Families of rows that turns and mirrors carry onto each other, the same ones carrying the whole set onto itself: the rest of each named row's family, in list order
4 families of 8 rows
Z_342: [-18  16  15  14 -26  -6  -7 -10  -1  16]
Z_309: [ 13  -5   2   5 -19  -4  16  18   0 -30]
Z_888: [ 19  -1  -1 -12 -20 -19  -3  15 -11 -23]
Z_927: [-12  26  12  23 -27   9   5  -2  -5   3]
Z_708: [  1 -11 -10  -9 -16 -13  10  28  13 -19]
Z_532: [-15  22  -1  19 -19   9   1  14  -5  23]
Z_378: [-19  17  13  -3  -3  -3  -3 -28  -5  21]
Z_471: [-17  13  -3  -7  24  15   2 -15   6  19]
Z_840: [-10  19   5  22 -35  -2 -12   0   8   2]
Z_176: [ -9  25  -1  -3  -8  -5 -10 -35   1   8]
Z_899: [  7  -8  -1   8 -23  -8  -4  25  10 -21]
Z_667: [-18  20   5   2  15  22  16 -14  -5  14]
Z_954: [-22   7   4  18   1  18  -1  22  13  14]
Z_358: [-12  26  -8  -2   3   7   1 -19  -9  31]
Z_397: [ 13  -8  -9 -27  20  -4   4  12 -12 -12]
Z_27: [  5  -5 -15 -32   3 -18  11  -9   4 -13]
Z_525: [ 11  -8  -3 -10   0  -5   4  36  -6 -18]
Z_683: [  0 -14  -6 -10  17   6   8  25  12  -9]
Z_644: [ -9  32  -5  10 -23  -3  -5 -13  -9  23]
Z_523: [ 14  -2  -7 -20  14   1  21 -11  -5 -21]
Z_981: [-27   7  12   0  13   9   3  -7   0  29]
Z_370: [ -2 -13 -15 -24  12  -5  15  17   8 -12]
Z_38: [  6  -2 -11 -17 -26 -24   5   0   6 -23]
Z_320: [  8  -2 -11 -27  21  -6   2 -17   4 -10]
Z_817: [ 17   3  -4  -9 -19 -21  -7 -17   6 -22]
Z_231: [-27   6  15  16 -11   6  -1  13   5  22]
Z_923: [-10  33   7   5 -11   6   6 -30  -9   6]
Z_584: [-18  18  -7   7   5  19   6  10  -5  32]
Z_586: [ 19   2  -8 -27  -1 -19  -3  -6 -14 -19]
Z_577: [-20  16  10  19  -2  24  16  14  -2  10]
Z_430: [  9  -9  -4  -6  12  11  23  21  -2 -18]
Z_687: [ 19   4  -1  -9 -16 -12  13 -14  -7 -30]

Which other rows belong to the same family as Z_358? Z_888, Z_532, Z_397, Z_525, Z_644, Z_584, Z_586
Which other rows belong to the same family as Z_899? Z_471, Z_840, Z_176, Z_954, Z_683, Z_320, Z_817

Families of rows that turns and mirrors carry onto each other, the same ones carrying the whole set onto itself: the rest of each named row's family, in list order
4 families of 4 rows
Z_755: [-11  22 -15   5   1  28  18  -3  37  -2   0 -29  -4]
Z_46: [ 15 -20  15   9   6   3 -12  13  -9  18 -10 -20  15]
Z_464: [ -4  -3 -17 -33   3   4   1  27  13  36 -10 -31 -15]
Z_395: [-13  18 -17  11  -2  34  11  -4  34  -4  11 -22  -7]
Z_443: [ 17  15 -19   9 -11  28 -31  -6 -12  13  22 -10   8]
Z_656: [ -7  10 -14 -36   7   7   5  16  15  39  -4 -33 -17]
Z_375: [ 25  20 -17  16  -8  26 -29  -5  -1  14  23 -12  11]
Z_115: [ -5   0  -6 -34   2   8   6  19  15  40  -3 -32 -19]
Z_15: [ 12 -18  23   0  12   3 -12   9  -5  28  -9 -21   9]
Z_823: [ 14  20 -14  12 -11  33 -29  -9  -2  10  21  -6  10]
Z_534: [ -7   3 -11 -29   8  14   9  25  14  40 -12 -30 -20]
Z_158: [ -3  22 -22   7  -8  29  15  -4  37  -6   4 -25  -7]
Z_834: [ 20  24 -22  10 -12  27 -30 -13  -3   6  13 -12   6]
Z_514: [ 21 -18  16   6   9   4 -18  15  -4  29  -9 -27  13]
Z_738: [ -5  24 -22   9  -1  34  18   3  33  -1   2 -22 -10]
Z_284: [ 16 -17  15  -2   3   2 -16  15  -6  25 -17 -19  15]

Which other rows belong to the same family as Z_464? Z_395, Z_15, Z_834
Which other rows belong to the same family as Z_158? Z_115, Z_823, Z_284
Which other rows belong to the same family as Z_375? Z_534, Z_514, Z_738

Families of rows that turns and mirrors carry onto each other, the same ones carrying the whole set onto itself: the rest of each named row's family, in list order
4 families of 8 rows
Z_820: [-18 -17  19  -2  -2 -23 -22  -5  13 -39  12   4  13  -3 -16  29 -14  25
  13  24   6  -2  -3  11 -14  10  -8]
Z_453: [ -7   5 -15 -11  13  24   1 -20   2  -5 -24  -4  13  13  25  33  30   5
  -5   7 -17  -4  10  -6  10 -22  32]
Z_455: [ -1 -16  18  -5  26  34 -44 -27  -7  -4 -10  -6  18  -2  -1  28 -21 -22
   3  34   7   8  -4 -14   7   9 -17]
Z_752: [-16 -14  -9 -19 -12 -29 -18  -7  35 -25  14   6   4   2  10  29  -1  11
  18  34  33  -8   6   8  -8  10  -9]
Z_319: [-31  20  -9 -37   9 -14 -18 -15  17   1 -12  -9  -5  16  24  28 -11 -27
  21  23  18  -5  18 -11 -14  -4   5]
Z_883: [ -2 -26   6   8  -3   0  -7 -10  10 -37   6   9  21  -3  -8  33  18  42
  -3  16  -8  -4  -6  12   5  -1   9]
Z_414: [  8 -20 -13 -11  18  41 -33 -31   9   5 -14  -4  15   1  25  28  10 -23
  -2  39  19   3   3 -16  22   1  -8]
Z_616: [  2 -17  -9 -15  17  33 -38 -29  13   7 -12  -4  12   2  24  28  -2 -29
   3  42  27   2   5 -16  16   6 -15]
Z_77: [  0 -12  -6 -14 -24 -31   8   6  22  13   5 -10   6   8  31   5  -6 -17
  19  10  26  12   5  -7   4  -5   1]
Z_331: [-34  21  13 -30  15 -14 -24 -13   2  -8 -12 -10  -1  13   5  29 -27 -22
  21  19   4   0  12 -10 -22  -1   3]
Z_437: [-20  11  21  -7  24  13 -12 -16 -20 -17 -20  -6  15   9  -8  32  -9   4
   3   2 -30   3   1  -5  -9 -11  20]
Z_502: [ -9 -18 -21 -14 -14 -19 -11  -9  41 -22  11   8   6   2  21  29  18  18
  11  32  32 -10   9   9   2   3   0]
Z_585: [ -4 -13  12 -13  23  28 -46 -26   1  -1 -10  -8  13   0   7  27 -21 -30
   7  40  18   7   0 -16   5  11 -20]
Z_208: [-21 -13   9 -12  -7 -30 -23  -5  25 -33  16   4   7   0  -6  29 -15  15
  18  30  23  -4   2   9 -14  12 -12]
Z_163: [-11 -21  18   6   1 -10 -15  -7   6 -40   7   7  20  -3 -18  32  -1  36
   5  17  -6  -2  -7  12  -5   5   2]
Z_33: [ -1 -25 -23  -6 -13  -6  -4 -11  34 -26   6  11  12   2  19  32  32  28
   1  26  19 -10   7  10  11  -3   7]
Z_802: [ 15 -22   4  10 -14  -2  18   4  -2   2  -5  -7  23   4  16   7  14  11
   0  -7 -12  17  -6  -3  17 -15  20]
Z_246: [-20  16 -23 -34   6  -2 -10 -18  23   5 -17  -6  -4  17  38  28  11 -21
  12  21  18  -7  21 -11  -2 -12  15]
Z_950: [-30  17  25 -17  21  -2 -20 -13 -13 -14 -15  -9   8  10 -10  29 -25  -9
  12   9 -16   2   4  -7 -20  -4   8]
Z_469: [ -9   6   4  -4  19  24  -3 -19 -15 -13 -23  -4  17  10   4  34  14  10
  -6   1 -32  -1   2  -6   3 -18  29]
Z_902: [  3 -19  15   1  27  42 -39 -27 -11  -6 -13  -5  21  -2   0  29 -11 -15
  -2  32   0   8  -6 -14  13   5  -9]
Z_4: [  1 -14  30   6  -9 -20   4   8 -10  -5   2 -12  19   4  -5   6 -22   3
  11  -4 -12  20  -8  -4  -4  -2   5]
Z_490: [  2 -28 -12   3  -8   1  -3 -10  21 -32   4  10  19  -1   8  32  32  39
  -3  20   3  -7   1  13  11  -5  12]
Z_7: [ 10 -23  -7  -3  21  48 -32 -31   2   2 -17  -3  20   0  19  30  12 -15
  -7  35   9   4   0 -14  23   0  -4]
Z_230: [ -5 -11  25  -4 -13 -31   0  10   1   0   6 -13  11   4   3   5 -31 -10
  20   2   5  19  -4  -5  -8   2  -4]
Z_133: [ 10 -20  21  12  -9  -8  13   6 -11  -4  -1  -9  24   2   0   9  -4  11
   3  -9 -19  20 -10  -2   7  -9  14]
Z_512: [ -6  -8  11 -13 -17 -36   1   9  14   6   6 -13   7   7  15   4 -23 -19
  22   8  21  16   1  -7  -4   2  -5]
Z_240: [ -1 -13   1 -16  20  27 -44 -27  10   5 -10  -6   9   1  17  28 -14 -33
   8  43  26   4   4 -16   8   9 -20]
Z_258: [  9 -22   6   2  24  49 -35 -29  -7  -3 -16  -3  22  -2   8  31   3 -12
  -7  31  -1   6  -4 -12  19   1  -5]
Z_132: [ 15 -21 -12   2 -19  -6  20   3  11  10  -3  -7  17   7  30   7  21   3
   2  -1   2  13   0  -3  20 -14  18]
Z_701: [-11   9 -28 -23   8  14  -1 -21  16   3 -21  -4   4  14  38  31  29  -8
   1  16   3  -7  17  -9   9 -19  25]
Z_768: [  9 -16 -16  -8 -23 -18  15   3  22  13   1  -8  10   7  37   4  13  -9
  10   6  19  12   6  -6  14 -11  10]

Which other rows belong to the same family as Z_4? Z_77, Z_802, Z_230, Z_133, Z_512, Z_132, Z_768
Which other rows belong to the same family as Z_469? Z_453, Z_319, Z_331, Z_437, Z_246, Z_950, Z_701
Which other rows belong to the same family as Z_208? Z_820, Z_752, Z_883, Z_502, Z_163, Z_33, Z_490

Families of rows that turns and mirrors carry onto each other, the same ones carrying the whole set onto itself: the rest of each named row's family, in list order
5 families of 8 rows
Z_466: [ -1 -31 -12   1 -15   1 -10 -19]
Z_112: [ -8 -15 -18  12 -17  -8 -22  23]
Z_841: [ 13 -18  -3  11  -6 -34  14   5]
Z_422: [ 12  11   9   0 -36 -10   0  -9]
Z_894: [-19   8   7   0  -7  29  -2   4]
Z_764: [ -9   1 -21   3 -23  -9 -15  26]
Z_747: [ -1  -2  23   0   4  -9  21 -19]
Z_418: [ 15   6   7  -3 -39 -11  -4   3]
Z_938: [  0 -27 -10   3 -17  12 -15 -13]
Z_669: [-13  12  13 -15  -6  18 -15   7]
Z_90: [ -3  24  17   8   1 -18   1  21]
Z_590: [ -4  -9 -15   7 -19 -10 -22  31]
Z_348: [-17 -18  -2  16  19   4   4  19]
Z_911: [ 14 -19 -11  22  -6 -27  13   3]
Z_835: [-16   3   9 -15 -10  25  -9   4]
Z_890: [ 17  -3  16  -1   5   2  15 -22]
Z_394: [  7   9  20  -4   5   2  19 -13]
Z_199: [  1  15  19  17   1 -12   0  29]
Z_689: [ 18 -18  -4   8  -5 -36   1   6]
Z_830: [-11 -18  -7   7  24   2  -2  17]
Z_290: [-14 -15  -6   9  28   8   1   8]
Z_769: [  9  -9  23   2  11   4  15 -17]
Z_800: [ 2 21 13  6  1 -5  8 29]
Z_553: [-16  11   2  -7   2  22 -16  10]
Z_892: [ 17 -18  -2  14 -16 -29  14  -1]
Z_278: [-10 -15  -3  21  24   0  11  13]
Z_859: [  3 -32 -15   2 -13  12   0 -12]
Z_353: [  1  19  12   3   4 -18  12  25]
Z_53: [-12  11   3  -4  -8  26 -16   5]
Z_946: [  6 -29  -8   0  -7  17  -6 -16]
Z_159: [-17  -5 -16  11 -16  -9 -18  29]
Z_798: [ 14 -11  -7  23  -3 -32   8   4]
Z_129: [ -6  21   9   8  -5 -23   4  26]
Z_474: [  2 -23 -18 -11 -14   8  -2 -18]
Z_939: [ -9 -27  -3   9  18   3  11  18]
Z_510: [  3   0  13   2   7   6  20 -21]
Z_436: [ 10  18   4  -1 -28 -10 -11  -8]
Z_297: [ 17   9   2  -8 -33 -10  -6  -8]
Z_193: [ -1  -4 -23   7 -17   1 -21  26]
Z_707: [ 10   7   5 -12 -35  -5 -11  -2]

Which other rows belong to the same family as Z_159? Z_418, Z_938, Z_669, Z_911, Z_890, Z_290, Z_353
Which other rows belong to the same family as Z_436? Z_894, Z_747, Z_199, Z_689, Z_474, Z_939, Z_193
Which other rows belong to the same family as Z_835? Z_466, Z_422, Z_764, Z_830, Z_769, Z_800, Z_798
Which other rows belong to the same family as Z_553? Z_112, Z_394, Z_892, Z_278, Z_946, Z_129, Z_707

